In the rows, 128 means zero.
Each path below is one point turned by a fixed rotation once a step. After each direction that follows a path, write how fast that rotation turns it, in degrees a step (0 if it stays still).
Each turn is a multiple of 5 degrees from 10 to 175, or 0.
Each row of a path follows its step; steps can be skipped.
path 1
step 0: [129 117 118 139 136 128 119 131 120 132 132 135 125 122 132 124 129 121
 124 137 117 132 129 132 130 132 132 132 125 125 122 124 126 125 127 124
 139 121 116 130 121 116 131 117 132 119 126 133 130 144 125 126 127 140
 130 131]
step 2: [131 137 121 129 129 138 129 133 123 136 138 124 124 126 123 132 133 128
 130 129 116 128 124 140 135 135 127 130 128 137 130 136 133 127 123 120
 138 113 130 134 123 128 126 124 136 123 143 140 130 132 131 137 133 138
 123 122]
step 6: [133 139 121 125 123 124 129 132 129 136 143 122 125 134 123 134 119 122
 127 118 122 124 122 134 132 127 126 137 124 126 132 135 123 123 128 124
 130 123 114 130 112 115 124 127 123 127 137 137 139 130 137 127 124 134
 125 132]
step 7: [124 121 125 125 137 120 118 137 125 136 130 132 129 140 124 122 133 117
 137 124 128 125 129 125 133 140 120 138 119 130 119 123 127 129 120 132
 135 120 130 135 118 131 118 126 131 131 120 132 128 133 129 136 119 135
 122 121]
step 8: [132 136 120 127 135 126 126 137 115 130 127 121 116 122 127 120 122 122
 120 129 120 117 117 134 136 138 127 132 123 133 128 125 122 121 139 125
 128 132 123 136 120 126 138 130 130 119 116 135 133 133 130 128 130 129
 135 124]
step 9: [118 118 129 122 127 124 131 135 130 130 135 125 129 138 132 132 127 138
 124 134 134 132 117 134 134 138 120 130 130 132 128 126 142 116 121 126
 131 119 129 139 110 126 127 134 139 120 126 133 126 130 129 129 125 125
 127 119]
step 12: [132 126 120 128 123 121 127 131 112 118 129 130 137 125 130 126 124 125
 133 141 118 125 125 127 136 131 127 130 122 131 119 125 130 119 131 121
 131 127 122 138 119 115 135 113 125 131 118 132 138 140 130 130 127 135
 130 127]
step 13: [134 127 117 116 126 126 129 135 123 121 134 133 126 133 119 122 128 137
 118 128 130 132 121 138 121 130 127 128 125 132 131 128 121 127 115 128
 127 113 122 137 122 117 125 132 141 121 127 136 128 128 132 128 119 133
 134 117]
step 21: [126 123 127 124 137 132 129 139 133 138 137 118 131 133 132 132 125 124
 123 132 115 127 122 130 119 131 123 129 134 133 125 129 135 120 113 128
 134 125 115 135 114 126 131 133 136 117 130 136 129 132 123 129 118 124
 131 125]
Speeds:
[130 126 129 129 129 127 126 128 124 127 126 129 129 128 127 131 130 130
 127 131 128 129 127 127 130 126 125 127 125 127 129 130 129 129 127 129
 125 130 128 127 125 128 127 129 126 127 127 130 127 128 130 126 128 127
 131 124]  25
[130 129 130 132 129 123 128 129 126 128 124 129 125 131 131 130 129 124
 130 127 128 127 131 129 129 128 127 131 125 130 126 128 127 128 127 128
 130 129 130 129 131 127 128 129 128 129 127 128 127 129 130 130 130 129
 129 129]  90
[127 128 128 130 127 125 130 128 131 129 124 128 131 127 125 130 130 127
 127 130 128 130 129 129 126 127 127 130 125 128 127 127 129 124 130 129
 126 126 127 126 126 126 128 127 127 126 130 125 130 127 125 126 129 128
 127 130]  60
[126 127 128 128 129 130 125 125 127 130 129 131 128 132 131 131 132 130
 129 129 129 124 130 131 127 128 128 131 131 127 127 129 130 128 129 127
 127 126 129 130 126 127 128 127 128 126 130 128 127 127 126 129 129 130
 128 128]  155
[124 126 129 131 127 125 129 127 127 129 132 128 131 127 132 129 124 130
 128 127 130 129 126 129 130 129 128 129 128 127 128 129 129 127 128 128
 131 129 126 126 128 125 129 128 126 130 127 128 128 128 130 126 127 128
 128 131]  125
path 2
step 2: [126 133 122 124 132 123 129 127 126 130 118 138 129 132 138 114 121 115
 135 123 130 125 134 129 132 129 122 111 127 126 132 124 118 130 114 135
 126 136 131 117 129 120 126 128 127 128 123 125 123 130 127 127 129 130
 125 121]
step 3: [127 136 129 128 126 125 128 119 120 123 133 122 138 133 123 124 122 110
 138 136 124 130 123 129 140 131 136 119 128 122 132 119 123 112 127 127
 128 127 129 128 120 134 129 132 128 125 133 133 132 123 129 132 130 116
 122 124]
step 6: [130 137 112 136 127 136 132 130 128 115 129 137 127 128 122 118 126 121
 125 126 124 117 134 130 129 131 133 129 140 129 118 125 136 124 121 126
 129 113 127 129 124 130 133 131 125 125 132 124 120 118 124 125 132 121
 130 128]
step 7: [131 130 139 135 126 122 122 122 138 124 133 124 125 136 121 127 130 128
 129 116 134 121 128 129 124 128 120 123 144 131 125 141 124 121 127 123
 131 118 124 131 122 128 131 127 121 117 119 129 122 133 124 138 135 124
 123 127]
step 8: [131 119 129 127 144 120 126 132 137 127 130 125 129 136 128 143 125 128
 134 128 135 120 128 130 126 127 120 133 130 132 127 125 121 126 124 126
 119 133 119 123 128 131 117 145 118 123 131 131 123 132 136 128 130 125
 134 134]
step 9: [132 122 114 131 136 128 130 125 116 109 128 122 118 129 129 130 126 128
 121 137 134 126 139 128 133 135 125 127 122 126 121 128 124 134 135 131
 121 130 119 137 128 130 119 135 125 136 129 125 124 128 124 124 126 121
 123 129]
step 13: [129 135 123 133 131 113 122 128 133 128 126 136 126 118 137 119 136 113
 123 135 134 123 122 128 129 127 114 124 129 126 131 129 133 133 138 130
 126 123 136 120 128 126 122 122 125 138 123 124 129 134 138 129 132 128
 123 128]
step 17: [132 128 124 138 136 136 130 128 133 138 119 135 127 124 133 128 133 122
 131 124 137 122 139 125 127 133 129 129 133 122 121 121 120 121 130 122
 134 130 126 121 117 125 121 136 126 134 137 125 113 121 126 120 121 130
 130 134]
step 18: [123 122 133 130 135 132 120 122 127 120 121 123 122 138 142 118 119 127
 131 122 133 128 136 131 138 134 129 117 136 125 124 126 120 122 124 127
 132 130 131 129 127 130 133 126 121 134 116 126 120 120 122 128 131 126
 117 123]
Speeds:
[127 131 126 130 128 128 127 129 126 129 128 127 127 128 129 130 130 127
 128 122 131 130 128 130 129 127 127 129 129 129 128 125 127 128 127 126
 129 126 129 126 127 127 130 131 129 126 128 127 127 129 127 130 130 132
 127 124]  70
[127 126 128 124 127 127 129 126 126 129 128 128 129 128 129 125 124 125
 127 127 130 133 126 127 130 126 130 129 130 127 128 126 129 129 129 132
 128 125 129 129 125 130 127 127 127 129 130 127 127 128 129 128 128 131
 127 130]  45
path 3
step 0: [131 120 128 123 129 129 124 128 128 138 133 127 134 125 124 127 129 123
 127 133 133 130 125 133 135 116 124 129 127 116 130 120 127 139 138 137
 115 124 127 135 137 123 129 125 126 121 126 123 140 121 136 133 129 118
 131 126]
step 4: [120 126 126 116 133 129 132 120 127 125 126 124 127 132 120 125 132 129
 136 117 124 142 121 136 128 134 128 116 128 125 123 139 123 131 131 137
 134 135 124 127 126 118 134 123 127 130 133 124 126 134 122 119 131 134
 128 136]
step 11: [127 125 128 127 132 138 127 142 126 115 123 139 131 128 120 118 138 133
 132 125 128 126 140 123 132 126 118 126 133 132 119 131 123 130 140 125
 123 130 126 130 124 137 135 125 131 122 133 127 128 138 128 125 131 122
 130 127]
step 12: [133 128 134 126 131 127 138 122 127 126 122 134 132 127 130 135 127 126
 139 128 143 138 121 127 130 137 133 116 127 135 124 123 123 126 132 123
 126 136 129 126 127 121 129 130 133 133 128 128 129 117 142 130 135 118
 120 128]
step 13: [122 115 131 130 123 137 134 119 128 134 130 132 134 132 119 139 128 138
 124 132 122 119 124 133 130 131 133 117 129 128 140 129 134 130 123 127
 129 125 127 131 124 125 124 142 128 128 125 122 127 125 127 126 120 141
 127 127]
step 15: [130 127 134 135 130 125 120 126 125 127 146 117 117 131 129 123 122 123
 122 131 125 129 136 132 132 128 133 128 133 130 122 129 131 131 128 123
 133 136 121 129 135 135 129 109 127 134 131 130 121 123 123 133 136 134
 128 128]
step 16: [128 130 125 127 143 135 125 123 127 128 127 135 134 127 132 126 137 119
 114 129 129 139 126 133 125 127 123 135 131 122 122 130 122 128 128 137
 127 137 137 129 137 136 124 135 123 128 120 134 132 138 126 125 132 126
 135 121]
step 19: [137 126 135 125 125 120 130 118 130 128 121 128 128 139 133 124 124 131
 135 123 124 110 133 115 124 123 114 127 137 128 126 134 125 124 137 128
 127 135 132 123 125 129 132 132 131 135 131 126 136 123 130 129 121 128
 127 130]
step 22: [134 122 127 136 130 129 127 131 128 127 128 126 123 125 118 131 121 121
 116 120 125 141 131 119 128 130 127 126 119 124 131 126 135 127 126 140
 134 126 127 130 117 135 130 127 116 121 131 121 121 130 127 132 121 128
 122 141]
Speeds:
[129 127 127 128 130 128 128 126 130 127 130 128 129 130 128 131 127 126
 130 128 130 126 131 125 125 127 132 129 126 130 126 125 127 132 130 129
 131 130 129 130 131 130 127 130 128 129 126 127 127 130 129 129 126 129
 127 130]  110
[125 130 128 131 131 129 125 130 127 131 132 125 132 126 129 129 126 126
 125 129 127 129 130 129 127 126 127 128 129 127 128 128 130 126 127 129
 129 127 129 127 130 127 127 129 130 128 128 128 128 127 129 130 129 127
 129 131]  45
[129 127 127 131 129 128 130 128 126 124 131 126 126 129 125 129 129 130
 129 128 126 129 128 127 125 131 127 129 125 128 127 129 131 127 128 126
 128 129 127 127 130 128 127 127 128 129 130 130 128 126 130 125 127 122
 129 127]  110
[129 126 130 130 128 129 129 129 132 130 127 129 128 128 128 128 130 127
 130 128 128 131 130 130 130 129 130 130 126 122 127 131 128 128 129 127
 130 128 128 129 127 130 130 127 128 126 127 130 130 130 128 131 129 126
 128 129]  65
[131 126 129 129 128 130 127 128 124 126 128 129 131 128 131 125 128 130
 131 129 129 129 125 132 128 126 129 130 127 127 132 129 129 130 129 128
 130 129 126 127 129 131 125 128 129 130 128 128 128 126 125 127 127 129
 127 130]  135
[128 126 130 128 129 127 128 126 127 128 126 128 131 131 128 128 126 129
 128 125 127 128 129 130 127 130 129 125 128 131 128 127 129 126 129 127
 127 127 127 130 123 128 128 128 133 127 126 129 128 130 127 126 129 126
 128 132]  45
path 4
step 4: [129 121 132 129 132 133 131 137 126 119 131 129 121 130 123 134 126 131
 126 132 123 128 142 124 138 129 122 131 122 127 134 132 139 134 118 118
 133 118 134 121 131 131 111 124 130 129 118 135 127 120 127 134 120 116
 119 131]
step 7: [131 121 120 118 127 126 118 127 125 139 125 122 125 125 121 123 126 131
 137 138 126 143 140 135 127 116 124 118 134 118 124 130 131 137 119 129
 122 129 133 134 131 127 125 117 134 126 138 125 135 125 120 130 126 129
 125 131]
step 9: [129 134 135 124 137 133 127 125 131 111 122 126 129 138 115 134 125 116
 132 137 134 124 132 129 129 131 118 136 119 131 132 130 130 121 126 133
 118 122 132 128 133 124 127 130 119 135 129 125 126 123 139 134 128 128
 123 115]
step 10: [132 123 131 131 125 131 117 127 119 118 126 134 124 115 129 120 126 133
 124 138 136 131 124 132 143 128 120 133 129 128 110 140 129 129 120 128
 130 128 120 118 135 127 122 125 122 129 133 126 119 135 126 125 124 127
 133 117]
step 12: [141 132 120 124 143 137 128 122 134 122 124 116 131 136 124 134 136 136
 120 131 122 136 123 125 133 126 127 123 125 129 125 127 125 134 127 133
 130 127 139 140 122 122 128 130 130 123 137 117 135 124 130 117 126 134
 122 135]
step 15: [135 138 126 126 122 123 121 130 131 128 123 131 141 137 133 136 136 139
 127 121 129 134 129 129 143 133 124 133 128 131 117 129 125 125 124 128
 122 123 142 124 134 129 124 132 138 135 126 122 121 138 128 136 129 123
 127 118]
step 16: [130 134 126 133 132 130 120 135 128 126 120 135 113 131 119 120 136 133
 121 123 129 128 137 131 129 137 127 114 135 130 126 131 137 140 116 127
 123 113 136 130 128 123 119 128 126 131 128 121 127 122 129 119 130 136
 128 129]
step 17: [124 119 127 141 140 136 127 139 138 130 122 125 124 123 127 130 127 125
 120 126 128 123 126 130 131 131 128 122 128 124 125 134 123 120 128 139
 141 134 134 130 128 124 137 130 134 129 145 134 122 114 120 117 128 126
 131 126]
step 20: [120 130 125 132 138 128 120 134 142 123 127 131 132 127 127 132 121 135
 124 118 115 126 127 141 131 136 136 128 126 133 136 122 130 138 110 121
 120 121 129 129 134 126 131 127 128 134 124 134 124 129 125 130 126 117
 133 123]
Speeds:
[128 129 128 129 132 125 129 131 130 131 126 127 126 127 125 126 127 125
 130 131 128 127 129 127 127 128 129 129 126 130 127 131 128 129 127 126
 127 127 127 126 129 126 129 129 129 127 126 126 131 130 129 130 128 132
 126 130]  155
[129 128 124 126 128 127 129 127 127 128 128 129 128 127 129 124 130 126
 130 125 127 130 126 130 129 129 127 131 128 130 128 130 127 128 132 126
 125 131 127 124 128 128 128 125 128 129 128 126 125 127 126 129 128 128
 127 125]  85
[128 130 126 127 128 128 128 127 127 129 129 126 129 129 129 129 128 128
 129 131 127 125 130 127 127 132 127 126 124 126 127 128 129 125 127 126
 127 129 128 127 127 130 131 123 126 129 129 131 128 129 130 128 128 125
 125 131]  70
path 5
step 1: [134 140 125 135 114 125 130 120 118 131 129 123 121 121 130 133 120 127
 130 134 128 132 129 131 134 116 118 129 133 122 132 124 144 139 137 125
 131 130 122 130 110 129 124 128 126 134 129 135 129 126 129 141 126 131
 126 134]
step 2: [136 130 118 135 138 132 140 135 123 131 132 124 117 129 131 130 125 129
 124 128 133 124 114 138 134 131 107 129 135 121 133 128 126 127 125 126
 141 124 128 124 127 121 124 136 130 128 131 125 138 129 131 124 124 119
 125 140]
step 3: [135 123 134 130 127 138 134 121 128 126 139 136 120 128 129 130 124 131
 116 124 111 133 123 136 133 129 127 136 126 116 131 127 134 135 134 142
 133 120 134 132 123 119 126 127 118 132 132 130 122 139 138 130 120 131
 134 126]
step 6: [127 126 136 133 130 124 144 132 121 135 135 118 122 124 121 120 120 129
 132 137 132 127 132 137 137 121 136 117 125 118 128 122 136 134 130 133
 135 122 121 125 122 138 121 133 131 129 132 143 120 124 130 123 125 136
 134 129]
step 12: [136 137 119 130 131 129 142 131 132 127 128 128 109 118 129 132 116 121
 132 125 130 125 127 135 134 116 121 134 124 118 124 120 128 132 119 132
 114 122 118 129 133 123 129 129 129 123 127 139 119 127 132 128 133 133
 129 124]
step 16: [127 120 121 135 126 125 141 134 132 124 132 133 132 123 136 121 121 122
 132 136 141 133 127 132 116 123 121 123 131 126 132 130 135 126 135 132
 133 120 119 129 121 124 122 141 114 134 129 131 128 116 129 140 127 119
 132 120]
step 18: [139 124 123 139 138 143 138 131 130 141 149 122 130 127 119 126 117 133
 126 128 136 131 119 128 135 125 126 122 136 119 128 121 135 129 129 129
 124 129 122 124 120 126 129 136 127 126 124 134 127 134 128 126 128 132
 132 120]
step 19: [131 130 124 123 135 140 136 123 132 132 127 143 127 133 129 134 124 127
 114 133 128 132 143 132 116 122 118 135 135 117 130 117 130 129 133 128
 131 112 125 130 124 136 131 129 133 129 130 134 131 140 131 128 124 124
 126 125]
step 22: [125 127 134 134 142 120 135 128 125 134 134 136 119 115 133 124 122 120
 133 139 120 121 128 125 124 119 120 130 122 125 129 118 127 133 131 135
 127 124 135 119 120 131 126 132 116 138 136 128 119 128 124 128 121 122
 141 132]
Speeds:
[127 127 125 128 128 129 129 126 123 126 126 127 126 125 131 126 127 128
 130 129 128 130 124 128 130 127 128 127 129 127 129 126 128 130 125 128
 126 127 128 124 129 131 130 128 127 129 129 126 129 127 129 128 127 129
 128 127]  70
[127 128 129 125 130 129 132 129 126 129 126 129 128 126 127 128 129 127
 127 128 125 127 129 130 129 129 132 129 127 130 130 131 131 130 128 132
 128 129 129 127 128 129 125 125 128 128 132 129 125 129 130 130 130 128
 128 129]  130
[126 128 124 130 126 132 128 129 126 127 129 128 129 129 129 130 129 130
 128 126 128 131 128 129 129 127 124 128 128 126 129 132 128 130 129 129
 129 131 127 131 128 126 126 130 130 129 128 127 128 126 129 131 130 127
 129 127]  25
[128 129 127 126 128 126 127 130 127 128 129 129 129 129 129 124 129 127
 129 128 129 129 125 130 127 128 127 130 127 131 128 129 131 130 129 122
 128 131 127 129 125 128 132 125 131 129 129 126 128 130 129 129 130 128
 127 130]  115
[128 130 128 129 126 128 130 125 131 131 129 128 128 130 129 128 129 129
 124 128 129 125 129 127 131 128 126 128 132 128 131 127 129 128 126 129
 126 129 127 125 126 128 129 127 129 128 130 126 130 129 126 131 130 128
 126 125]  40
[129 124 129 131 128 129 127 126 129 127 128 126 130 125 127 128 127 130
 128 131 126 125 129 127 132 127 130 128 129 128 127 127 126 130 131 125
 129 128 130 128 125 126 127 127 132 130 130 130 127 126 126 128 129 128
 131 130]  155
[127 129 128 125 126 130 129 130 127 127 128 126 127 128 131 125 132 128
 129 127 128 129 130 128 128 127 130 127 131 128 127 125 127 125 129 127
 130 127 127 129 126 129 128 131 128 129 129 134 129 129 128 132 128 127
 128 129]  145
[128 129 128 130 129 128 125 126 125 127 128 129 127 124 129 128 130 127
 124 126 129 125 129 131 129 127 129 130 132 129 128 129 126 127 131 129
 131 127 126 129 128 127 128 128 126 130 126 125 130 129 130 125 129 130
 126 130]  60
path 6
step 0: [132 126 129 138 122 126 125 119 131 129 142 123 134 122 122 130 120 122
 130 113 134 131 132 130 134 123 127 125 130 131 133 123 127 126 135 126
 128 143 123 136 118 137 122 123 126 136 129 135 127 124 141 132 128 129
 132 136]
step 1: [131 128 126 128 127 130 121 113 122 126 124 127 117 123 124 132 120 133
 117 118 123 124 117 121 129 134 131 124 138 123 125 127 131 128 133 127
 129 133 137 123 130 133 119 116 131 120 125 123 123 124 130 146 123 129
 130 128]
step 2: [126 127 130 133 121 131 121 123 132 133 134 119 123 137 135 128 122 125
 120 128 136 132 130 122 128 128 123 125 120 133 136 134 129 123 138 123
 125 130 131 135 121 142 124 124 131 149 128 123 133 128 131 142 129 133
 129 129]
step 7: [131 126 141 125 120 126 124 114 119 132 142 118 126 127 130 138 124 134
 120 133 121 129 125 122 140 131 123 127 132 126 133 135 131 123 132 120
 124 127 134 126 123 131 127 121 121 133 132 133 129 131 124 142 126 129
 132 123]
step 8: [120 127 128 134 119 131 117 122 123 122 126 125 129 139 124 126 123 128
 125 126 133 131 132 133 123 137 138 128 126 124 139 125 134 124 145 130
 129 141 129 133 117 134 127 119 126 130 137 125 125 131 128 135 137 122
 121 135]
step 12: [137 135 121 125 128 126 130 117 130 131 136 126 134 128 135 134 128 133
 111 120 124 126 122 124 140 129 133 133 129 121 127 125 124 135 131 123
 128 141 136 129 124 130 123 130 126 125 126 132 125 122 128 145 125 117
 128 133]
step 13: [120 127 132 126 126 124 125 118 129 131 131 122 134 125 121 135 123 121
 135 126 126 135 123 128 127 133 130 125 121 131 129 131 137 118 143 124
 122 132 133 140 127 140 121 120 129 130 127 135 128 129 128 147 128 136
 124 132]
step 14: [143 130 124 135 130 136 127 127 122 126 137 126 126 127 122 124 120 132
 119 116 127 125 126 131 133 129 135 121 136 117 135 120 130 123 133 121
 125 137 124 130 117 139 123 121 127 137 128 122 122 124 135 135 126 124
 125 132]
step 20: [127 131 140 124 120 131 123 118 133 129 133 122 133 136 130 131 125 126
 121 121 135 126 132 127 137 126 130 124 136 124 135 121 124 127 123 126
 118 143 128 120 120 141 129 122 120 136 131 131 130 127 131 139 130 135
 133 133]
Speeds:
[126 127 126 130 123 132 128 127 129 125 127 128 126 127 127 127 125 128
 128 127 125 125 128 128 129 128 128 127 125 126 128 130 126 127 128 127
 127 128 130 126 126 129 127 126 127 129 128 126 128 131 128 125 131 131
 127 124]  55
[126 130 131 126 128 127 129 128 129 125 127 131 130 130 130 127 126 127
 132 128 129 127 130 126 128 129 126 125 127 130 125 127 127 129 129 128
 131 128 128 125 127 128 128 127 130 131 127 131 130 129 129 131 129 130
 125 129]  160
[125 130 128 128 128 127 130 127 129 127 126 129 127 130 124 126 131 125
 128 129 129 130 130 126 128 130 127 131 126 130 132 126 128 127 127 131
 126 131 130 128 131 130 126 129 129 127 129 127 126 127 129 128 128 132
 128 128]  160
[127 129 126 128 128 129 126 127 129 126 130 129 132 128 127 127 126 130
 127 125 130 128 129 128 127 123 128 129 130 127 129 124 123 131 127 130
 129 129 129 127 129 128 128 131 126 127 127 130 125 129 130 127 129 127
 130 127]  125
